Each row is where one point has got to under a steady rotation. How many ticks took it there?
The counts run from 0 to 472.
[116 149 113 111 151 105  68 126 117 135 152 129 147 156 163 136 133  85
 113 153  87 116 128  95 110 154  98 146 105 144 176 116 124 136  77 180
  82 112 156 110 152  83 122 140 135 116 150 122 128 122 150 107 114 158
  55 150 143 149 132 181 135 122 166 107 126 174 138  88 112 153 113 127
  95 117 116 128 143  97 108 116 140 133]	399
[ 88 136 118 107 166 120 104 122  98  90 128 112 148 120 117 140 139 115
 132 149 120 128 105 101  78 161 132 122  58 142 130 113 154 122 102 190
  98  99 143 107 134 101 144 128 142 102 111 144 107 133 178 110 139 144
  63 130 141 157 127 160 124 105 139 106 144 182 143  93 133 140 133 136
  77 137 119 158 127 123 106 129 104 197]	331
[104 161  97 127 162  97  73 120 110 120 143 125 140 140 104 102 112 108
  98 130  96 114 132  71  85 132 126 130 102 170 120  93 125 108  59 146
  56 105 138 134 132  91 134 123 136 128 116 150 110 121 159 113 119 122
  59 154 157 149 131 168 116 118 151 154 135 162 143 112 151 101 126 115
  66 153 111 152 157 139 108 134  99 120]	381
[115 137 133  89 159 107  87 130 116 130 140 126 143 129 143 121 140 104
 150 159 111 113 125 106  93 165  93 127  72 131 172 118 148 142  81 199
  87 109 160  97 142  85 128 135 127  95 137 128 128 142 137 105 120 141
  41 148 126 156 125 166 121 119 163  97 126 177 132  71 122 134 123 138
  89 145 116 128 140 114  97 143 128 168]	136
[109 164 103  97 170 116  93 133  90 103 124 111 148 120 107 161 161 106
 129 150 114 139 117 114  90 165 103 121  81 163 137 122 130 132  95 196
 112 119 163 125 143  83 124 112 136  91 148 152 128 137 165 119 154 145
  46 145 139 144 130 179 120 111 138  98 132 164 145  78 139 161 114 150
  78 120 129 144 142 118 112 151 146 153]	49
[105 135 121 120 168 100  78 125 101 127 129 109 159 106 114 116 144 114
 119 144  90 121 113 100  87 160 132 116  58 151 129 116 119 116  78 168
  89 101 148 137 140  87 156 125 144 117 104 137 102 140 191 110 121 144
  56 131 132 145 134 164 113 119 142 104 142 147 125  97 159 109 118 126
  58 144 115 158 123 141 128 154 109 173]	57
[102 158  91 129 155  97  63 131 116 132 162 132 140 160 129 124 108 108
  82 142  99 111 127  84  91 156 134 125  97 175 119  98 122 116  74 185
  63 103 130 147 166 101 110 136 136  85 129 137 101 160 171 123 130 149
  90 159 166 141 153 175 140 142 149 141 149 139 142 115 170 142 124 119
  82 127 135 134 144 130 128 104 139 106]	434
[111 164 113 124 150 122 100 118 105 108 140 132 147 135 145 162 145  87
 124 156 106 119 118  95 118 169 119 142  90 153 168 116 138 144  83 191
  97 114 168 113 131 103 115 123 125 101 131 129 123 131 160 114 130 150
  66 139 146 146 116 170 148  96 158 101 132 186 132  94 124 177 114 143
  79 105 135 159 140  80 101 111 133 152]	125
[118 170 109 140 147  97  57 122 123 139 160 130 137 169 137 126 122 109
 101 152 102 100 137  88  97 150  99 144 109 168 153 106 148 139  63 185
  82 120 150 147 149  95  91 130 115 102 146 133 137 139 139 125 128 122
  62 177 149 135 136 185 135 135 150 143 126 160 130  98 148 142 132 129
  87 125 135 129 166 122 111 108 141 107]	172
[121 134 118 101 153  94  75 132 110 134 106 108 143 137 112 110 122 106
 122 154 109 123 122  98  69 143 121 141  95 134 120 117 122 109  65 193
  89 108 173 123 176  77 125 123 131 104 115 131 130 177 155 126 101 153
  87 136 132 158 140 172 128 139 172 123 135 161 119  89 162 109 107 141
  63 165 117 135 131 129 125 163 129 119]	414
[ 90 143 108 101 175 101  77 129  99 109 157 106 138 143 132 119 140 119
 115 146 105 127 127 100  86 156 104 128  84 140 133 117 125 123  78 179
  82 113 153 124 124  77 126 124 147 119 150 142 127 108 179 104 125 125
  35 153 148 154 144 170  99 129 148 116 134 181 158 101 122 117 141 121
  90 134  95 114 145 133 112 138 115 161]	192
[ 93 133 130 132 168 103  72 135 129 112 129 116 141 144 123 112 111  95
 105 146 105 108  95  83  70 150 142 152  89 141 122 107 129 120  78 171
  69  94 143 130 155  97 128 128 142 116  93 134 104 175 166 122 112 160
  97 135 149 153 130 152 132 120 168 124 159 170 128 104 163 125 113 123
  62 150 125 165 131 116 118 121  96 128]	338
[ 78 144 115 121 177 106  90 141 120 101 144 110 128 141 127 124 123  96
 107 140 126 115  95  76  71 154 139 131  86 136 110 109 132 126  93 195
  72 106 157 119 156  86 114 122 159  97 127 160 111 159 151 137 119 156
  74 143 154 146 141 150 127 125 152 116 157 188 159 103 131 140 117 113
  93 128 107 150 139 113 104 119 109 143]	335
[114 146  98  96 151  95  77 142 103 140 138 114 126 147 107 112 119 126
 102 155 122 122 140 100  84 145  89 126  85 158 118 116 130 131  58 193
  84 126 172 145 137  76 103 110 111  81 147 130 129 152 152 121 120 111
  69 168 154 154 142 170 123 147 151 139 136 166 138 110 171 105 137 134
  73 153 122 110 151 130 108 143 131 105]	96
[116 142 135 119 148 113  61 117 119 139 149 123 156 128 152 134 145 111
 118 174  86 112 116 113 117 169  94 144  68 142 177 126 140 149  71 195
 107 109 155 130 129  91 124 133 121 109 141  98 126 116 179 108 129 150
  58 138 131 161 137 174 137 132 152 100 124 157 118  85 141 148 128 143
  75 127 128 129 130 106 118 117 134 164]	266
[ 98 145 117 107 145 115  80 125 114 103 155 141 145 153 134 125 108 121
 106 169 118 124 125 106  62 169 107 125  73 173 138 103 161 132  97 169
  86  93 114 122 136 115 151 128 120  95 117 124  99 151 169  87 167 141
  76 148 150 158 116 172 138 115 148 125 147 168 138 118 155 155 131 133
  86 143 154 134 141 139  99 110 110 168]	157
[112 159  87 141 158 114  90 113 117 123 157 140 141 136 127 132 119 111
 110 130 101  91 125  68 118 134 138 141  94 158 159  82 138 121  66 160
  53 120 156 109 131  96 112 146 135 110 112 134 108 122 145 123 104 147
  83 165 171 145 127 162 139 115 148 149 130 176 140  96 147 133 142 120
  63 145 110 165 153 107 107 111 113 129]	119
[125 132 118 105 126 114  69 116 108 134 152 147 162 142 165 119 122  99
 108 169  81 123 133  91  96 160 127 138  78 139 172  98 131 122  86 168
  85  96 138  97 149 103 148 146 130 110 113 103 102 129 169  93 127 158
  72 126 140 161 130 179 156 122 158 114 124 178 128 114 124 149 115 132
  77 145 132 131 130 119 110 111 122 162]	211
[100 132 109  93 159 115  98 123 112  95 112 101 137 139  93 131 121 125
 132 154 138 108 103 100  61 137 126 155  88 133 118 116 163 121  77 194
  96 111 166 106 154  91 117 127 131 110 106 129 131 157 152 126 121 151
  95 144 139 158 117 172 139 131 151 123 133 183 123  72 162 121 124 149
  54 171 131 149 134 125 120 149 109 138]	142
[104 149  87 123 133 115  93 126  99 104 133 136 143 144  98 132 108 118
  95 154 111 129 122  86  81 151 146 147  93 168 116  95 138 120  77 175
  85 102 154 128 134 107 126 122 119  94  98 127  92 154 174 117 136 141
 112 134 170 159 120 167 160 117 147 149 143 175 127 135 174 142 120 141
  48 145 151 155 142 118 115 113 107 111]	295
[102 138 124 114 152  95  72 127 127 127 133 128 139 144 112  92  97 115
 104 151 113 112 117  87  58 147 127 132  81 153 113 103 145 117  75 169
  67  99 133 128 160 100 136 129 123 103  92 131 101 176 147 115 124 147
  89 143 145 152 126 161 131 132 161 142 148 167 124 113 168 115 118 120
  69 171 131 144 142 148 112 131  97 131]	153
[102 143 121 107 153 122  92 115  98  85 123 119 149 133 119 133 124 105
 114 157 102 141 114  91  75 146 140 148  91 154 123 112 126 118  95 160
  92  91 141 101 125  89 162 117 134 135 105 130 102 121 185 108 137 158
  72 125 150 164 104 167 137 104 152 120 141 197 133 114 132 136 110 131
  59 142 129 165 142 120 113 132  95 165]	199
[104 162 113 145 162 111  75 122 118 129 147 121 141 123 138 148 140  87
  99 135  96 108  96  79 116 156 131 151  98 160 141  99 126 147  84 196
  80 109 165 138 158  82 119 120 145 103 141 141 129 125 145 152 117 170
  76 152 152 140 134 164 149 146 141 137 136 172 144  90 125 164 114 119
  74 110 108 160 147  99 115  95 133 118]	259
[102 139 116 134 151 107  65 128 127 144 158 129 141 138 152 114 114  88
  86 148  90 108 106  75 104 153 127 148  86 138 138 106 125 137  86 199
  73 101 159 132 159  85 121 134 140  95 134 132 122 144 149 142 109 171
  93 143 152 153 149 158 155 157 154 138 141 168 136 104 144 145 118 122
  79 127 112 138 139 109 112  92 129 120]	74
[120 176  97 141 150 107  76 117 114 124 127 126 146 128 106 154 137 104
 103 139 101 105 114  90 107 139 123 149 113 174 143 101 138 143  73 187
  90 121 168 147 155  92 109 119 118 105 131 136 140 138 141 145 127 155
  84 167 161 138 129 181 151 138 137 150 130 152 120  76 160 158 120 135
  58 130 130 169 157 113 124 113 143 101]	446
[113 149 101 133 122 110  81 126  89 124 157 144 153 142 153 140 128 102
  97 162  92 136 142  87 102 175 136 125  64 161 138  95 133 121  89 191
  94 100 143 134 133 109 125 124 116  78 118 126  89 148 182 107 143 125
  76 128 158 152 143 164 157 108 145 119 138 174 136 141 144 151 129 144
  80 108 145 132 131 114 103 105 127 150]	299
[120 164 105  95 161 114  98 124  87 102 114 113 154 113 108 156 155 104
 135 153 111 137 122 115  89 164 107 118  82 175 146 118 135 136  90 186
 110 120 166 117 138  84 140 116 122 101 135 145 127 132 167 111 145 146
  46 144 135 148 116 181 120 108 134  98 126 158 137  71 145 158 111 149
  71 130 139 150 137 127 109 150 140 159]	48
[122 144 111  92 133 117  76 124 109 134 159 148 144 158 168 127 122  99
 105 168  98 126 138  90  99 160 108 141  94 145 169 102 135 135  90 181
  76 106 142  98 153  92 142 141 130  97 138 114 112 126 145 110 132 170
  68 142 146 167 118 181 155 134 161 120 125 184 140 107 112 167 109 124
  91 137 128 120 138 111  92 104 138 146]	213
[113 154 103 139 155 117  76 107 110 106 150 134 166 119 116 143 135 123
 103 144  91 105 109  94 106 148 136 135  72 175 149  92 147 133  87 158
  88 104 124 126 126 101 151 137 142 120 104 122 104 109 187 106 140 169
  78 145 148 152 114 177 140 118 135 132 127 153 126  93 156 151 132 135
  51 134 139 176 131 129 130 106 114 166]	253
[107 137 134  82 142 117  90 134  91 114 117 107 142 119 119 132 145 103
 118 178 115 148 113 115  79 166 104 142  65 136 133 131 132 142  94 210
 121 106 173 121 133  77 142  96 116  97 145 125 126 142 169 126 141 146
  62 122 138 168 118 157 144 132 145 106 132 185 130 103 136 145 109 152
  71 139 129 129 134 115 106 134 121 158]	277
[120 140 131 126 148 114  56 120 123 137 140 124 159 128 149 131 151 100
 122 167  82 114 115 113 113 169 106 154  70 147 175 131 136 145  73 188
 105 106 155 135 133  92 129 126 119 116 125 101 129 122 183 105 123 150
  69 135 129 158 128 168 137 127 155  97 127 158 102  84 156 145 118 145
  64 124 137 152 132 104 125 119 128 150]	265
[120 160 126 153 124 105  68 111 106 127 136 146 156 132 140 131 128  94
 105 165  88 120 132  83  78 168 146 144  76 177 142  96 143 130  81 179
 106  85 133 141 159 113 133 115 110  98  91 137 114 144 154 133 136 130
  71 133 144 137 123 175 169 114 138 128 127 158 113 119 158 154 113 142
  67 129 150 161 144 129 120 105 110 141]	166
[111 146  99 103 140 107  91 120  93 105 118 135 150 125  96 119 116 117
 101 149 111 131 122  86  61 139 149 123  78 166 104  94 142 107 101 174
  87 101 143 117 164  98 156 125 134  93  93 142  97 158 154 131 137 165
  95 138 157 156 120 174 156 129 139 146 139 165 130 107 161 139 109 132
  54 165 141 153 133 154 117 136 109 137]	426
[105 138  91 115 148 104  70 141 110 125 156 132 133 175 132 109  98 114
  84 149 102 124 133  85  72 148 122 140 106 143 115 102 118 103  77 172
  61 105 144 122 157  91 120 139 141  97 126 128  99 158 172 105 119 147
  92 154 162 157 147 175 133 138 165 141 146 169 143 130 152 123 124 119
  75 140 127 120 141 128 113 123 123 102]	20
[ 96 159 104 124 160  95  78 133  89 119 160 111 141 145 129 118 133 111
 102 149 100 142 144  85  83 164 118 115  82 163 115 103 123 110  78 181
  93 106 144 145 134  90 126 115 135 101 140 163 115 129 178 114 133  98
  33 149 146 142 151 166 120 120 138 116 140 173 156 133 127 113 141 126
 100 115 110 122 144 139 106 134 118 152]	377
